Each path is a new rotation, seen through one point. The rows after it are directions, each followed by how far the rotation turns it, in degrees each step (0 if it stays put).
Each turn is a multiple of 5 degrees from 10 to 175, or 0.

[  6,   4,   7,  12,   3, -18,  -8, -15,  -3, -16]
[  9,  -1,   4,  12,   7,  -5,  -6, -22, -15,   4]
[ -2,  -1,  -3,  19,  -1,  -5,  10, -20,  -9, -10]
[  7,  -3,   9,   5,  -6, -13,  12, -11, -21,  -2]
[  6,  -4,   2,   7,  -8,  14,  12, -14, -19,  -5]
[  8,   0,   4,   2, -15,  -1,  12,  -1, -14, -22]
[ 19,   0,   6,  -6,  -7,   8,  -4,  -2, -21,  -8]
[ 12,   6,  -8,   5,  -3,  12,  -5,  -5,  -9, -23]
[ 18,  10,  -2,   1,   3, -10, -10,   1, -14, -16]
[ 14,  11, -10,   8,  13,   6,  -9, -10, -14,  -4]
[  3,  16, -10,  13,  11, -11,   6,  -5,  -8, -14]
[  8,  14,   4,   5,  13,  -8,   7,  -7, -20,   5]
[ -1,  16,   1,  10,   8,  10,  17, -11, -11,  -6]
[  2,  15,  17,   0,  -1,  -7,  17,  -2, -12, -11]
[  7,  11,  18,  -3,   2,  16,   5, -10, -12,  -3]
[-5,  8, 12,  0,  6,  1,  0, -4,  8,  2]
20
[ 0, -2, -3,  2,  3, 15, -2, -6, -1,  6]
140
[-4, -1,  5, -1, -5,  3, 15,  1, -5,  4]
40
[ -3,   7,   1,   9, -10,   1,  -6,   4,  -3,   5]
0

[11, 12,  8, -8, -4, 14,  6,  1,  1, 14]
[15,  8, -4,  2, -7, -7,  0, -3, 19, -5]
[ -9,  13,  19,  -4, -12,  -3,  -6,   2,   3,  -6]
[ 13,  13,   5,   9,  -2,  -7,   1,  -8, -16,  -3]
[ -2,  -4,  -2,  15, -13, -10,   1,  16,  -1,  -6]
[ -2,   3,   9,   7,   1,   1,  -8,  11, -10,  20]
[  5,  13, -20,  10,   6,  -2,  -1,   5,   4,   7]
[-19,   4,  -5,   2, -14,   1,  -2,  -2,  11,  11]
[  2,  10,   5,  12,   3,  15,   1, -17,   0,   7]
[  6,   5,  -6,   5, -14,  10,  16,   4,   8,  -8]
[  9,  -3,  19,  -2, -13,   2,  -1,   1,   8,  11]
[15, 19,  6,  3,  6, -1, -4,  8,  5, -7]
[ -3,  12,  -1,  -6, -18, -16,  -1,   5,  -2,  -2]
[ -2,   4,  11,  18,  -2, -10, -12,  -7,  -7,   2]
[ -5,  10,  -7,  15,  -2,   4,   6,  14, -13,  -4]
[  4,   9,   0,   8, -11,   3,  -5,   2,   1,   4]
0
[ -9,   5,  -1,   2,  -2,  -3,  -1, -12,  -3,  -6]
70

[  4,  13,  15, -15,  -2, -12,  -2,  12,  14,   7]
[ -7, -21,  14, -13,   2,  -4,  -6,  10, -10,  12]
[-3, 12, 13, 12, -9,  0, -4, 14, -3, 22]
[ 10, -15,  11,  -1,  -7,  -4, -10,   4,  21,   9]
[  5,   5,  -4, -18,  -1,  -3, -10,  22,  -5,  14]
[ -6,   0,  28, -11,  -1,  -5,   6,   1,   2,  13]
[ -7, -13,   6,  10,  -2,  -6, -18,  15,  -3,  14]
[ 16,   5,   8,   0, -15,   3,   4,  12,  11,  18]
[  0,  -5,   9, -20,   6,  -7, -19,   5,  13,   9]
[ -4,  -1,  12,  -8,  -6,  -9,   6,  23, -13,  11]
[-4, -6, 20,  7, -4,  6, -9, -4,  4, 23]
[  7,  -2,   1,   4,  -8, -13, -13,  22,  14,   7]
[ 12,  -5,   9, -23,  -4,   7,   2,   7,   1,  17]
[-15,   7,  17,  -6,   6, -13, -13,  10,  -1,  11]
[  2, -19,  14,   8, -13,  -2,   4,  14,  -3,  14]
[-3,  8,  8,  1,  4, -2, -3, -9,  9,  0]
140
[-3, 12, -6,  4,  2, -5, -5,  8, -2, -1]
160

[ 16,   2,  -8,  10,  14,  -2,  10, -12,   7, -14]
[  5,  15,   0, -24,  10, -13,   5,  -4,   2,   0]
[ 20,   2,   1,  -7,   4,   4, -16,  -2, -20,  -3]
[ -4,  -8,   1,  -9,  20,   6, -16,  15,   7,   7]
[  5,   5, -10,  10,  -9,  -8, -14,  21,   5,  -9]
[  1, -12,  12,   0,   2,  -9,  15,  20,  -1, -10]
[  4,   6,   1,  -1,  -1,  13,   7,  -3,   8, -28]
[  8,  10,  18, -20,  -9,   4,   6,   1,  11,   4]
[ -2,   3,   3,  -8, -13,  20, -10,   2, -20,  -1]
[-8, -5, 11,  9,  2, 18, -8,  9, 11, 16]
[-21,   7,  -7,  12, -17,  -4,  -3,  10,   3,  -2]
[ -2, -13,  15,  16, -10,  -7,  18,  -3,  -2,   0]
[-14,   0,  -4,  -3,  -2,   8,  13, -22,   5, -13]
[ 13,   8,   2,  -6, -12,   0,   4, -20,   7,  17]
[-10,  -1,  -9,  -8,   1,   7,  -3,  -7, -22,  17]
[ -1, -10,   2,   3,   9,  10,   2,  -2,  -5,  -4]
120
[10,  3, -2, 10, -5,  3, -5, -4, -1, -4]
170
